The same turns and mirrors carry the whole set onto itself and the rows of a family onto each other. Which other rows belong to the same family as each row named below? List them in the order they appear above.
These 32 rows form 4 families of 8 rows each.
Diga: [  1  -1  -6 -10  14 -27  -8  14]
befem: [-17 -10   9  11 -15  18   2   6]
pivab: [-15  16   1  19  17 -16 -17 -13]
fefu: [ 22  16   2   5   3 -21  -4   9]
nasat: [  4  -5 -17 -19  22 -15   5  -5]
Puz: [ 24  12   0  -5  10  -5  13 -10]
pivof: [-25 -14 -10  -3 -16  -2 -10  -6]
Sabe: [-13 -14 -19 -14  -1   5   3 -22]
Bodeb: [-21   3   0  -6  16  21  -6 -22]
vegev: [ -5   3  -3  11 -28   6  -5  -9]
gim: [-18 -15  24  -4  -6  13   6   1]
ros: [ -5 -22   4  -6   1 -28   7   3]
Pasoz: [-15 -20   5 -17 -18  -5  -1 -13]
tukep: [-8 -8  6  4  4 27 19 -6]
zedob: [ -4  15   6   3  27 -12 -18  14]
Leg: [ 7 -1  6  1 26  7 19  6]
Nesit: [-19 -23  20   3   5  -4   9  11]
Temas: [-14 -22  21   2  12 -10  11  14]
Vot: [-21  15   1  23  10 -10 -17 -16]
gagak: [  3 -10   8 -20  10 -26  -1   2]
Viru: [  9   3  11   5  19 -10   7  29]
Fufi: [-12 -26   5  -5  -7 -24   6   0]
Bafo: [-6 12  2 -9 37  1 -5 -7]
fep: [  5  20   7  31   1 -14   0  -9]
sazig: [ -7  17 -11  10  29 -15  -8   2]
rakir: [  6   4  -3   0 -13  11  10 -23]
nilo: [-28  10 -13  16   7   6 -10 -14]
fosi: [-29   2   3   9  -3  13 -18  -7]
riz: [ 14  21  -5  20  11 -13  10   1]
Biv: [  0  15   8  32  -5  -6  -1 -14]
luv: [ -7   9  -9  25 -14   8   7 -11]
bos: [ 3 -7 23 -8 19 -8  6 16]

The rest of the family of befem: Diga, fefu, pivof, vegev, zedob, Viru, fosi
The rest of the family of bos: gim, Pasoz, gagak, sazig, nilo, riz, luv

The same turns and mirrors carry the whole set onto itself and the rows of a family onto each other. Which other rows belong to the same family as each row named below? List them in the order they appear above.
These 30 rows form 10 families of 3 rows each.
Bopa: [ 15 -20 -19  -8  -5  12  17 -39 -10 -21  15 -36 -40  20  47  14 -17  39
 -22   5  35  -4  16  12 -34 -21  -5   0  -4  -1 -14  40   5   0  31 -17
  21   0 -34 -11   8  -2   5 -23   1  26  -9  11 -29]
Riri: [  0  -6   6   3 -36  31  28   5   4 -13  34 -24  -8   0  -3   6 -14  10
   8  23   6   3  -4   4   1 -25 -13  22 -28 -30  -5  12   1  28  39 -13
 -10   2 -39 -22 -23   0 -20 -40   7  27  48   6 -14]
Bupud: [ -8 -12   8 -17 -34  20  31  -2  14  -2  43 -21  -5  11  13  -7 -12  25
  21  21   8   4   7   8  -6 -20 -13  17 -21 -15 -15  18   1  32  33 -13
  -7   3 -38 -28 -17  16 -24 -36   3  24  46  -2 -21]
dibor: [ -2 -10  11 -14 -35  20  22  -4  10  -9  38 -17   0  12  10   3 -19  20
  10  20   8  -5  -8  11   5 -23 -20  10 -13 -24 -14   2  11  25  28 -10
 -13  14 -43 -23 -21  12 -20 -30   4  30  47   8 -26]
Vumu: [ 14  -7 -26   5 -21  -4 -10  -1  23 -29   6 -16 -11   5  24 -27  -3   5
  -5  -2 -15 -31 -13  -8 -16 -43  -2  11  14 -44  19  40 -17 -13  21   8
  -6  23 -16 -17  11 -21 -15  -9  13   4  16   9  10]
Meluk: [  8 -22 -20  -9  -4  26  21 -35  -6 -34   3 -29 -38  16  53   9 -13  27
 -22   8  26   3  13   7 -26 -23  -1  -4  -9  11 -15  43  12 -12  30 -13
  20  -5 -30 -12  11  -2   8 -30  14  19  -7   8 -18]
Saz: [ -4 -16   7 -10 -38  22  26 -12  11 -11  46 -24  -8  12  11  10 -27  22
  12  22   4  -4   6   1   2 -30 -20  23 -13 -30 -12  13   2  25  40 -24
  -6   5 -32  -9 -29  14 -28 -30   3  20  45  -4 -12]
fugo: [  9   0 -16   6 -27 -19 -11 -15  14 -17   5  -5 -11  -3  22 -29   4  10
  -5   1 -14 -30  -5  -1 -19 -32  -6  22  -3 -48  27  38 -13  -2  21  12
  -9  20 -17 -25  -1 -23 -14   0  15   6  17  -4   6]
kopu: [ -1 -25 -22  -6 -10  15   4 -33  -8 -17   7 -29 -31  26  50  20  -9  26
 -11 -11  44  -1  13   5 -33 -33   3  -1  -7   0  -9  38  20   6  19  -9
   7  -1 -38 -14  14  -1   7 -20   9  21  -8  18 -16]
suzap: [  8 -27 -25   1  -3  22   7 -28  -6 -19  11 -33 -35  21  47  15  -6  19
 -14  -5  33  -8  19   8 -26 -20 -10   0 -13   7  -7  43  19   5  23 -14
  21  -4 -32  -9   7  -5   5 -26   6  26 -23  11 -14]
Pid: [ 17  -4 -12   1 -12  -5  -5  -9  17 -24   3 -13 -18   6  22 -30 -13  -1
  -6  15 -15 -33 -17   1 -15 -30  -9   4   7 -41  27  48 -17  -9  15  10
  -3  16 -25 -26  13 -24  -6   3  20   1  23   4   9]
zul: [  6  -4   8   0 -33  22  31  -7  10 -14  36 -21  -4   3   9   2 -11  10
   7  32   7   3 -13   2   4 -21 -20  22 -17 -24 -13  11   3  28  51 -17
   2  -6 -34 -11 -26   9 -13 -33  13  33  49  -4  -8]
bufev: [ -7  -9   3  -6 -39  26  17  -2   1  -4  34 -18  -6   3   7   6 -24   6
  20  31   3   5  -4   7   6 -25 -17  14 -10 -21  -6  17  -6  30  38 -16
   0  -7 -43 -14 -21  16 -16 -33   2  28  48   1 -12]
zupub: [  5 -21 -16 -13  -5  25  10 -31  -3 -25  12 -24 -32  14  51   2 -12  26
 -27   4  42   9  17   9 -31 -18  -6  10 -11   2  -6  27  13  -6  27  -8
  19   4 -32  -3   9  -8  10 -23   1  22 -18   8 -20]
butim: [ -5 -23 -17  -1  -4  20   4 -25 -10 -17  14 -28 -33  24  49   6  -3  22
 -16  -2  42 -14  29   3 -28 -18   1   2  -9  -3  -8  44  17 -12  26 -11
  15   5 -31 -18  13   2  10 -17   7  20 -20  11 -24]
Bufu: [ 20  -7 -18  13 -19 -17  -6  -7  22 -22  -1 -12 -16   1  22 -24   5  12
 -13  12 -21 -30  -5  -1 -14 -35 -19  15   2 -41  23  50 -19  -6  13   7
 -10  11 -25 -27  12 -25 -12   2  16   2  19   4   2]
Moni: [  8 -29 -14 -10 -10  16  10 -33  -7 -16   9 -27 -48  18  58  10 -10  14
 -28   8  35  -4  17  12 -25 -18  -4  -2 -10   4 -15  40  14   2  34 -16
  17  -5 -33  -7  20  -7   4 -17   1  25  -8  10 -12]
Kekad: [ -5   2  17  -5 -35  25  24   5  17  -4  45 -22  -8   6   7  -1 -30  20
  15  20   3  -3   1  11   1 -20 -16  25  -8 -22 -12  17  -5  25  39  -8
 -16  11 -38 -13 -19   1 -27 -43   3  19  40   4 -22]
Goz: [ -5 -19 -25 -12  -8  21  13 -31   4 -30   8 -23 -47  29  56   6 -10  21
 -14  -7  35 -13  24  19 -23 -21  -3   6  -4   7 -17  39  11   0  18  -9
  12  -3 -32 -10  10  -7   1 -20   8  21 -13  14 -26]
tase: [ 12  -6 -15   3 -15 -10  -8 -13  21 -29   4  -7  -7  11  23 -25   6   2
  -8   3 -11 -28 -18  -4 -16 -29  -5  10  10 -42  11  53 -20  -9  20  23
  -7   5 -19 -19  14 -30 -13  -6  17   1  15  10   0]
gabo: [ -9 -24 -13   3  -7  15   7 -18  -5 -19  19 -30 -46  20  48   9 -18  30
 -12  -4  42   6  22  12 -29 -28   1   5  -5  -3 -21  37  14  -3  26  -7
  17   1 -37  -3   8 -13   7 -26   0  25 -16  16 -24]
mab: [ 10 -21 -14 -15  -6  20  16 -24   1 -19   8 -39 -42  24  56  13  -1  25
 -20  -4  39  -7  20  18 -21 -16 -10  13  -3   0 -12  40  10  -7  29 -14
  25   5 -34  -5  11   0   2 -14   8  20 -11  19 -27]
Nitu: [ 15   5 -22   2 -20 -16  -6  -7  28 -31   3  -7  -9   8  18 -27  -7  10
  -8  12 -13 -22 -10 -10 -32 -30   0  13   0 -39  24  51 -23  -4  25  14
  -7  15 -29 -21  16 -23  -6  -6  15   4  12   2   7]
semo: [  8 -17   5 -11 -34  24  23   3   7  -1  37 -18  -7  14   2  -8 -19  14
  16  22   5  -4  -4   1  12 -28 -23  19 -17 -23 -16  16   3  33  39 -13
  -6  -2 -39 -18 -22  16 -20 -38   7  22  40  -1 -23]
rak: [ 14   5 -20   7 -22  -4 -13 -13  22 -25   2  -4 -14   1  18 -28   1   5
 -18  15 -14 -35 -15  -5 -19 -37  -7  12   4 -44  17  51 -22 -15  23  14
   1  -6 -29 -22  10 -17  -4  -9  25  13  19   9   6]
nat: [  3  -3  -9   6 -24 -19 -11 -17  22 -18   0 -16 -15  10  17 -11   4  11
 -20   4  -8 -35 -10  -1 -19 -28 -16   9  -3 -48  23  47 -15  -4  21  14
 -15  14 -24 -33   7 -18 -21   2  19  -2  23  11   7]
pese: [  8   0  -5   7 -22 -14  -9  -7  26 -23   6 -16 -25   4  23 -18  -7  10
 -18  -2  -9 -19 -10  -7 -23 -28  -3  21   0 -53  21  62 -21  -4  16  10
 -10  19 -17 -17   5 -28 -12   0  17   0   8   9   2]
deni: [-11 -10   2 -13 -42  23  26   5  12 -14  33 -18 -16   4   4  11 -18  22
  19  25   3  -4   5   3   2 -32 -19  24 -17 -28  -9  18  -2  36  42 -19
   1  -6 -42 -22 -22   5 -30 -31  10  32  41   5 -11]
gimas: [  4   5 -14  19 -26  -6  -8  -6  29 -18   2 -23 -20  16  17 -29   7   5
  -5  -2 -11 -30 -11   0 -17 -39  -4  16  -1 -50  20  45 -18 -12  16   8
  -3  19 -28 -20  10 -18  -9   3  13   7  22   8   9]
remu: [ -7  -2  15  -8 -39  24  24  -3   9 -10  43 -19  -3   9   0  -1 -19  18
  15  36  12   8   1  -2   6 -22 -24  21 -22 -25  -5  17  -2  20  51   0
  -1  -1 -44 -17 -15   8 -24 -32   8  26  34   1 -16]

The rest of the family of Bupud: fugo, butim
The rest of the family of remu: zupub, Nitu
The rest of the family of Bufu: suzap, semo
The rest of the family of pese: Kekad, gabo
The rest of the family of gimas: Saz, Goz
The rest of the family of Vumu: mab, deni
The rest of the family of Pid: bufev, Moni

The same turns and mirrors carry the whole set onto itself and the rows of a family onto each other. Which other rows belong to the same family as each row named below? List them in the order they appear above.
These 20 rows form 4 families of 5 rows each.
siven: [-11  11 -27  26  -7 -18   8  -3  -7  22   9  -2   4  12   1  -7  -9  -4
  -2 -21  -1 -10  -4 -23  -2   7   8   5   4   8   8  -7  19  -1 -10 -10
  10  -6   3 -32 -19]
kopo: [ 13   9  -1 -29   3   0  -2  -7  39  10  11  -5   5  -9   7  -3  -5 -19
  14 -26  19 -11  25  -4  11  -2  15  -9  -1   9  11   1   1  27   9  -5
  -4  -8  -1  -5 -14]
Keda: [-10 -13  -2  -5  -2  18  -4   8  20 -25  -9  14  -2   1 -10   7 -37 -25
  -8   4  -7   3  -5   5  10  -3 -24  -2 -25  -3   5  11  -9 -15  -1 -22
  20 -13   4  20  17]
sala: [  1  -5  19 -27  17  -8   5 -23   8  -9  14  13  -2 -25  14  11  -8  10
  -4 -14  -7  -4  11  13 -22  -3   1 -30  -4   2 -17  14  -5  15  15   2
  -1  -3  19  16   4]
Tele: [  5   1   8 -47  10   9  -7   4  19  12   5  -8  -3 -22  12  -4   7   4
   9   1 -15 -13  20  -4   0  12 -14 -16   5   7  -9  21   4  10  22  14
 -16  -1  12  16  -4]
Fito: [ -2  -9 -12 -15  -4  14 -16  27  21  -8 -12  -6  15   8  -1 -14 -22 -24
   1   7 -18  12   6  -7  29  20 -22  16  -9   8  -4  16  -3 -22  -1 -12
  -3  -3   2   6  10]
ralo: [ -3 -31 -19  12   5  31  31  -7  -8  -8  -5  14   5 -19   2   2  -1  11
 -21  -6   3 -12  -7   6  -8   1   0  -9  -7  12  -8  13  11  -7   4 -14
   2  13  19  30  24]
mif: [-12 -19 -22  10   4  11  19   6 -22   6 -17 -15 -17  -4  -4  24  -6  -1
 -32  11   8  -2 -15 -19 -11 -11   9  13  -4  -9  12  -2  -3  -4   1  -8
   0  21   6  14  19]
vade: [ -5  13 -14  -5  -3   1  -2   6  33  -6   0  -4   1  13  -7 -10 -26 -38
   8 -27   9   4   1 -25  13   3   1   8   7   8  15   6  13  -6  -8 -20
  10  -7   1 -18  -2]
parir: [-13  10 -19   5   7 -37 -12 -14 -12   1  -5 -11   6  21  -4  21 -20   3
 -15 -18 -15  17  -2 -23 -23   4   6   6   3   0 -16   4  -7   6   7  11
  -3  11  14 -14   8]
Kaz: [ -8 -15 -11  -6  -1  15  28  33 -23  -5  -5  -1  -3 -19  17  -5  15   4
 -16   8  -8 -12  -7  -9   2  15  -3   5  15   7  -4  14  16 -11  -2 -23
 -12  18   1  17  13]
kur: [ -9   8   8  -7  -1  -3 -15  35 -13   0  -9  -6  -2   2  14   0  11  10
   5  38  -8  -7   7  25  15   9  -8  -2 -16   3  -9   0  -5   6 -16   5
 -11 -24 -24   3 -14]
kazuf: [-13   3 -15   2   1 -20 -16   8 -27   3  -2 -18  12   3   8 -11   0  13
  -5 -12 -21   4   9  -9   2  26 -21  -8  -8   8 -19   2  27  -4  16  10
   0   9  12 -23 -14]
Lozo: [ -3   7  -3  18   2  -5  -4  10 -13   3 -23 -15 -33   3  -1  21  -6   6
   3  31   2   4   2  24 -14 -14  24  12  -8  13 -12  -6  -4  12  -8  22
 -14 -15 -15   1   9]
zene: [  0   0  -7 -18   1   1 -22   6  24 -32 -24 -20  -1  18 -13   4 -27 -22
  -1  -3  14  28  -8 -13   8 -12   4  15 -12  -4  -2  13  -8   0   5   5
   0  -2  -5  10  20]
vebi: [ 10   7   3   7  -6   6   1  15  15  11  -1  -1 -10 -11  14  -6   1 -13
  21   6  23 -17  15  15   5  -4  29   3  -3  22   1  -6  -7  21 -15  -5
 -10 -26 -29  -6 -15]
Nolel: [ 22  -7  -3 -25   8  -3   6 -16  26   1   0 -13  -5  -5  -1  15   2   6
  -7   2   5   1  16  10  -2 -16  23   3  -7   1  -6   6 -12  28  22  18
 -21   4   8  27  17]
laf: [  0 -10 -15  19  -8  18  27   8 -10  23   2  -5 -16 -19   9 -11   9  -2
   0  -2  26 -28  -9 -15  -7  -4  21   3   6  12  13  -7  14   3  -7 -17
   3  -3 -10  -2 -11]
kiza: [-20   6 -11  22   2 -13 -17 -14 -14  -6  -4   7  -2   4  -5   8 -25  14
   2 -16 -21  -2   4  11 -17   7 -19 -18 -22  14 -23   4  18   1  10  19
  14 -14  17 -12  -2]
Mupa: [ -9  -7  11  16  10   5 -12   7 -16 -27 -16   6   0   0   8   0 -12   8
   2  18  14  13  -5  38   2  -3   3 -14 -28   9 -19  -2   0  -3 -22   0
  10 -26 -17   0  -2]

The rest of the family of Keda: sala, ralo, kiza, Mupa
The rest of the family of kazuf: Tele, Fito, Kaz, kur
The rest of the family of vade: siven, kopo, vebi, laf

The same turns and mirrors carry the whole set onto itself and the rows of a family onto each other. Which other rows belong to the same family as each row named below? List them in the order they appear above.
These 32 rows form 4 families of 8 rows each.
gup: [-15  -4 -14 -13 -23 -16 -12  21  -9 -17  -2 -40  -6  10  21  10 -10 -12]
mem: [ -2  26 -11 -11 -13  -6 -12   5  -2 -25  -2   0  30 -33 -18  14 -31 -25]
sunuv: [-27   4 -19  -5 -23 -13 -15  29 -12 -36 -11 -30  -3   8  15   5 -26 -18]
ziva: [  8  23  -4 -16  -9  -9  -8   1   6  -4 -27  -7  25 -15   3   4 -42 -29]
rad: [  8  38   1 -21 -10 -34  -1   8  -6 -13  -8 -20  11 -14  -7  12 -10 -18]
Diras: [  5  -5  -9   4 -19  24 -28  20  -3 -43  -5  -7   4  -7  10  -5 -24 -23]
mil: [  2  -8  13  -8 -18  25 -24  18  -7 -25   4  -5  -2 -21   5   6 -42 -32]
samu: [-14   6 -11  11 -29 -35  -4  23 -23 -10  -6 -17   3  13  19   5 -21 -18]
seg: [-28   8   9  -8 -29 -12  -8  23 -11 -28   7 -15 -13  -3  15   4 -28 -23]
Lubi: [ 25 -25  28  14 -18  -3   3  38 -12  -9 -23 -13  20 -15 -11  16 -41 -18]
zev: [ -4  33 -10  -5 -11 -25  -7  30  -1 -33  16 -17  12 -18 -14  28   2 -13]
turu: [-23  30  16 -16 -14 -18   3  22  -4 -19   6 -10   0 -20  -1  11 -27 -26]
lik: [  2  -1 -13 -17 -14  22 -35  16   7 -27  -2 -23   1  -6  16   6 -21 -25]
baru: [ 35   9   9  -7 -11 -22   2  25  -2 -23   3 -21  16 -13  -9  18  14  -3]
rugak: [ 26  -4   0  13  -6  -6 -13  45  -6 -28  16 -25  10 -11 -10  30   8 -11]
misep: [ 36 -16  31  10 -10   9 -11  43  -8 -23   0 -11   4 -17 -12  16 -23 -20]
Manaz: [ 18 -24   0  17  -2  -9  19  28  -7   1 -24 -13  30 -15  -7  12 -32 -18]
sased: [ 10  11  30   4 -13 -29   7  47  -8 -25   9 -19  -1  -9 -10  23  -6 -10]
dal: [ 24 -22  -8  14  -5  22 -28  33 -11 -13  12 -14   8  -8   6  11 -19 -26]
vufi: [ -2   0  13  -8 -14   9  -6  12  -2 -11 -12  -2  19 -32  -7   8 -54 -33]
mepos: [ -9  -5 -22   3 -20   6 -26  12 -15 -11   3 -11  -1   3  20   0 -34 -32]
Kar: [ 42  -8   5  -2  -7  19 -22  26   8 -28  -1 -12  18 -13  -3   7  -5 -12]
nov: [ 29 -18   1   7  -9  -7   2  19   2   4 -33 -12  32  -4   6   3 -34 -16]
Leref: [ 22  -6   2  22 -27 -39   7  28 -24  -8 -23 -16  25   2  -6  13 -27 -10]
Lomel: [ 11 -26   1   8 -19 -26   9  30  -9  -1 -18 -34   9  11  12  11  -9  -3]
Vodis: [ 42 -14  11  12 -12  13 -12  24 -13 -35   3  -9   7 -11  -9   2  -3 -16]
ruv: [  6  15  -5  -1   5   0   1  15   3  -3 -18   2  24 -23  -5   1 -43 -37]
zolot: [ -4 -18  -4   9 -17 -33  14  34 -21 -13 -18 -39   5   3   2  18 -17  -6]
goki: [ 26  -2  -2  12 -16  -8  -4  12 -14 -12 -25  -3  40 -24 -17  12 -38 -21]
Ninul: [ -1 -10  24  10 -28 -33  10  47 -14 -21  -8 -24  -3   4   3  16 -20  -8]
vara: [  1  46  -2 -11   0 -25  -8  16  -8 -18   0 -11   1 -15  -8  11 -22 -31]
bogik: [ 29  21  12   2  -8 -26  -2  25 -19 -27   9 -23  -3  -8 -15  18   9 -16]

The rest of the family of baru: gup, ziva, rad, lik, Kar, nov, Lomel
The rest of the family of Manaz: sunuv, Diras, Vodis, ruv, zolot, vara, bogik
The rest of the family of samu: mem, zev, rugak, dal, mepos, Leref, goki

